One turn moves every row onto another: examples first, then more rows asked:
nifen: [-15   7  -1 -27 -10  10   6  44  32 -21  22   1   3  24  -3 -24 -42   0
 -35   5   4  12  34  28  18   1  44   1   8  -6  47   5 -14 -18]
vozek: [ 15  22  11 -32 -37  31   2  16  20  13  -8  19 -14  12  22 -15 -27  30
 -33  17  -8 -10  35  29 -10 -17  -7   7  36   5  54  47 -30 -15]
vozi: [ 39  30 -14 -37  -1  -9 -27  -9  27  14  -3 -18 -20  21   3  -1  -2   1
 -31  -7   2 -28  34 -29 -49 -17   1  -5  40 -24  24  27 -25  -6]
Pirol: [ 35  14  35 -20 -23  -5  20  25  24  -1  22  -5  13 -22  29 -11 -20 -15
 -51 -47  14   1  34  18 -41  12  29   3  24 -19   7  11 -43   9]
ren: [  4  34  30  -1  -7  32 -37  32  -2  -1 -32 -13 -10  13  28  47 -15  13
 -17 -39  -6   6   7  10  -8 -20  31 -26  23   0  24  34 -41  -5]
Vod: [  4  18  12   1 -25   6 -14  38  56 -25  -2  -2  14  26 -21  -9 -49   3
 -34  -1  -9   9  24  16  -8 -32  42 -14  19 -14  50 -11  -7  -8]
gume: [ -4   8  -6 -28 -15   0  -3  34  36 -10  17 -14   6  23 -26 -16 -33 -31
 -37 -23  -5   5  35   1 -17  -1  45 -21  -8 -16  41   2 -12  -1]
nur: [ 13  12  27  24  -9  37  37   5  28 -15  -6 -15  25  -5  -5  -2  -1 -28
 -39  28 -21  13  28  23  -2   1  26 -15  42 -26  37  28 -30  -9]
Mokup: [ 37  17   0 -37 -24  14  -5  11  21  10   9  -4 -19   9 -22  -5  -9   9
 -29 -11 -18 -22  27 -14 -62 -19  -4 -16  25 -16  39  38 -23   8]
fode: [  5  26   3 -12  -3 -14 -33  18  45 -12   8 -24  -1  36  -7   8 -48 -11
 -42 -23  -8   0  22 -10 -14 -22  46 -14  20 -26  25 -22 -10   6]
gisu: [ 14  34  30   3   9  44 -34  40  15 -19  -8 -15   0  11   6  39  16  21
   0 -32   9  -2  16  15 -19 -23  30 -18  40  -3  24  25 -21 -14]
nop: [-15  32   5 -10  -4 -10 -27  27  43 -16   4  -6   5  35  18  -2 -59  13
 -38   6   3  14  24  14  14 -18  44   8  36 -17  31 -17 -19 -17]
Sepo: [ -8  25  15   5  17   7  20  -6  11  -6   1 -24  15   3  27   7 -14 -17
 -40  28 -12  21  25   6  13  16  33   6  59 -38   9  29 -50 -15]
Givu: [ 42   9   5 -21 -39  13   3  17  26  -2 -21   7 -17  11 -10 -19 -23  23
 -32  16 -17 -20  25   0 -28 -32  -3 -16  22  -8  58  50 -30  -8]
Sov: [-10  33   4  14  16  10  13  -6  33  19   0 -41 -10   1  26  31 -10 -16
 -24  24 -16  16  24  -6 -12   8  20  11  29 -45  10   2 -21  25]
Nof: [ 42  16  23   9 -18 -26  13  30  58  -9 -23 -17  -5 -14  51 -16 -27  19
 -30   3  28  -3  31  12  -9 -16  26  24  10 -30  25  -1 -34   7]
denu: [ 21  12  20  11  10  15  19 -13  11  -7   6 -40   3   5  -1  17  -6 -39
 -49   1 -31   4  20  -9  -8   9  33 -23  36 -43  13  21 -36  16]
kuvug: [ -7  19  22  15 -18  20  28  10  46  11 -23 -39   9  -4  -5  11  -6 -21
 -17  11 -37  13  34  -3 -16 -13  25 -12  12 -45  28  29 -27  31]
Pofar: [ 16  -7   9  15 -16  -2   1  35 -15 -15 -19 -14 -19  31  36  -1  24 -29
 -41   9  24 -29  14  10   5   6  -8  -5  41 -25  18  30 -12  -8]
Gero: [ 29  17  34 -19 -16  -4  21  25  18  -2  27   1  10 -21  46  -9 -26  -3
 -53 -35  20   6  31  27 -25  17  27  16  32 -16   7   8 -43   1]
baru: [ 12  -4   1  12 -21 -14   2  42  -8 -14 -26 -13  -7  24  18  -5  29 -37
 -33   7  26 -23  16  -4 -18   3  -7  -9  41 -32  14  36 -16 -14]
reku: [-13  15  29  21 -36  -2  13  33   4  23 -19   1   2  20  24  38 -10  19
 -20  -7   4   3  30   8 -14 -22 -14   5  39  -4  -8  36   5   8]
sis: [ 47  18  19   5 -13 -33   4  21  56  -3 -19 -28 -12 -10  51  -8 -24   8
 -34 -11  26  -9  31  -1 -17 -14  27  18   7 -35  17  -7 -31  18]
liper: [ -9  13  34  10 -25  -6   6  30   5  17  -9 -15  -2  29  19  35   1  20
 -15 -23   3  -7  38  -3 -11 -24  -5   3  44 -14 -21  40   6  16]
Mimo: [ 13  23  -5  -5  10  30 -19  32  10   2 -37 -19 -10   8  22  23  23 -19
  -5 -18  28  -4  32   8  -2  -3  29 -22  -6   8  41  36 -22 -25]
beve: [-15  20 -18 -34  11  -8 -17  21  25  -2  30 -13  -6  31  12  -3 -41 -21
 -43 -13  11   8  33   5   1  15  43   3  11 -15  26 -14 -12  -9]
fuz: [ 24  30   1 -31  -6  15 -19  -4  22  10 -10   2 -25  28  45 -11 -17  28
 -37  19  12 -22  41  15   9 -15  -1  17  50  -1  40  31 -27 -22]
zula: [ 52  13  25  10 -23 -24  14  29  64  -9 -23 -22  -4 -17  34 -16 -20   8
 -30  -7  22  -9  32   5 -24 -21  26  12   1 -32  27  -1 -28  15]
sar: [ 23   9 -11  -2  17  21  -9  36 -11  -7 -18 -14 -36   4  24  35  -1   7
 -12  -2  15   1   2   3   3   6  28 -22 -14   3  38  33 -28 -15]
bipap: [ 11  14  -6 -13  20  12 -10  51   4 -20 -19 -21 -11   3   5  13  19  15
  11  -5  24   2  19  -7  -3  -2  35 -15   2 -10  31  49 -36 -29]
revus: [ 34  10  41 -17 -28   3  29  35  24 -10  24   3  16 -24  29 -18 -23   0
 -48 -34  14   5  33  30 -30  10  28   8  25 -15  16  17 -43   1]
Disin: [  5  39  12   7   3  24 -27  45   0  -9 -16   2  -3  -2  11  48 -13  27
  -4 -11   7  19  -9   6 -36 -13  23 -15  33  -5  24  27 -35 -24]
Rem: [-13  19  27  16   2  30  31  16  41  -5  -2 -31  -1   0  19   7  -9  16
 -12  40 -22  15  33  20  21  -5  24  15  35 -39  26  24 -24  17]
von: [ 12  37  -3 -53   3   8 -28  -8  17  22  12 -12 -22  28  35   0  -8  16
 -31 -11   7 -22  46  -5 -21  -5   1  17  54 -14  17  31 -31  -6]
savu: [ 13 -15  10  10 -28 -12  10  48 -18 -21 -26 -11 -15  25  21  -8  13 -20
 -37  11  14 -23   8   1   2   1  -5 -11  35 -31  19  47 -24  -9]
Tezu: [  3   7  31  21 -28   1  17  37   5  10  -1  -6  -5  19   3  38   0  25
 -15 -11   2  -5  25   0 -25 -24 -13   0  38 -10 -12  32  15  16]

vozi turns into Mokup
nop turns into beve
denu turns into kuvug
Now find these:
reku turns into Pofar
Disin turns into sar
sis turns into Pirol

One turn moves every row onto another: examples first, then more rows asked:
pof: [ 25   8 -10 -29   6 -33 -13 -10  -4  23 -11 -22  29 -34 -18  15  10 -22
 -30   0 -19 -27   9  15 -17  15 -29   5  -7 -21 -42  26   1  19  24  33]
tup: [ 13  42 -32  -3  -2   5 -13  40 -15 -16  27  12  -5   2 -15  25  10 -26
 -33  -5  -3 -55 -23  13  32  11 -29 -24  -9  -5 -71 -11 -29  -7  42  -4]
Motek: [ 12  52 -19  -5 -13  23   7  19  -6 -34  18  26  -4 -12 -23  30  13 -23
 -38 -18  -2 -45  -5  15  27  14 -23 -24 -10  12 -55   2 -26  -6  34   5]
Laso: [ -2 -17 -41  16 -30  29  -3  10 -16  13  28   8  -4  -9  -5   5 -12 -32
  12   5  18 -26 -45  41  -3  -7   2 -17   9 -21 -21 -27  23  -4  25  -8]
begel: [ 35  15 -31 -23  -3 -36 -19  -2  -2  25  -2 -16  29 -38  -2   8  10 -33
 -32  -1 -25 -10 -20  13 -24   8 -27   8 -19  -5 -30  32 -12  17  33  22]
Biba: [ 15  22 -21 -36  -7 -21  -8  -5  -4  24  -3  -3  35 -23 -22  10   1 -33
 -42 -25 -26 -23  -9   3 -21  24 -21   7 -27  -1 -29  27   1  15  21  29]
nif: [ 18  10 -36 -36  15 -33 -24  10 -15  43   5  -6  37 -16 -16   0   0 -29
 -35  -3 -28 -17 -18   4 -24  26 -17  16 -13 -18 -36  13  -2  20  36  23]
ked: [ 21  34 -30 -51  43  38 -27  19  -2   0   4  39  14   2 -18  19  30  -1
 -26  12   9 -11  15  35  -9   0  15  17  15 -20 -29 -27  -8   5  64   2]
bute: [ 22  32  -9  -9   3   8   8  28 -16 -23  25  13 -10 -24 -17  37   1 -26
 -32  -1   4 -45   9   6  34  -3 -36 -25   8   2 -61  15 -30  -5  38  11]
lev: [ 11 -26 -49 -21 -13  38  10   2  -7  34  38  12   6  -8 -11  16 -15 -25
  17  30   5  10 -24  22 -20  -5  -1  -3  -1  -4 -28 -38  17  -5   2  16]
bano: [ 24  28 -10 -42  24  23  -4  17  11  -4  -4  31  16  -7 -21  36  17  -5
 -29  14   9  -8  52  39 -21  -7   6  15  33  -7 -34 -12 -14  17  50   9]
gurip: [-12 -16 -42   3 -13  39  10  -5 -23  13  27  31   5 -26 -11   3   7 -13
  17  18  10   5 -39  38  -3  10  -3   7  27 -22 -31 -37  16  -4  37  -1]
lasok: [ 24  43 -28  -6  -9   8  -4  30  -4 -33  24  14 -12 -21   0  40  16 -24
 -31   5  -3 -31 -14  17  30  -9 -35 -20  -6  15 -58  -1 -40 -11  49  -4]
nepam: [ -3  -8 -47   7 -17  48  11 -12 -24  -1  30  16   5 -19 -19  12   3  -7
  29  28  15   7 -30  31   4  10 -10   9   4  -6 -43 -41  16  -6  28   8]
mif: [ -2 -31 -47 -16 -20  20   8   6  -8  45  32  17   7 -15  -1   9  -5 -30
   6  13  -2   4 -42  28 -15  -1  -1 -12  16 -19 -30 -39  15  -6   6   7]
tof: [ 17  39 -18 -59  25  42  -5   2  10  -5  -6  46  25 -12 -26  25  31  -3
 -31  -4  -1  -1  29  32 -23   7   9  16   6  -6 -18 -12  -6   4  40  15]
suder: [ 32  30 -29 -53  26  23 -18  10  15  -2  -5  32  15 -13   2  28  30  -8
 -26  16   6  12  23  41 -22 -15   7  20  17   0 -19 -15 -15  10  60   2]
lemit: [  5 -16 -44  16 -38  30  -5   2 -17  11  29 -10   7  -5 -16  13 -23 -29
  23  18  13 -22 -33  37 -15  -3  -2  -1 -15  -4 -27 -26  27   5  20   1]

lasok turns into begel
nepam turns into lemit
Now find these:
mif turns into gurip
Motek turns into Biba
pof turns into bano
nif turns into ked

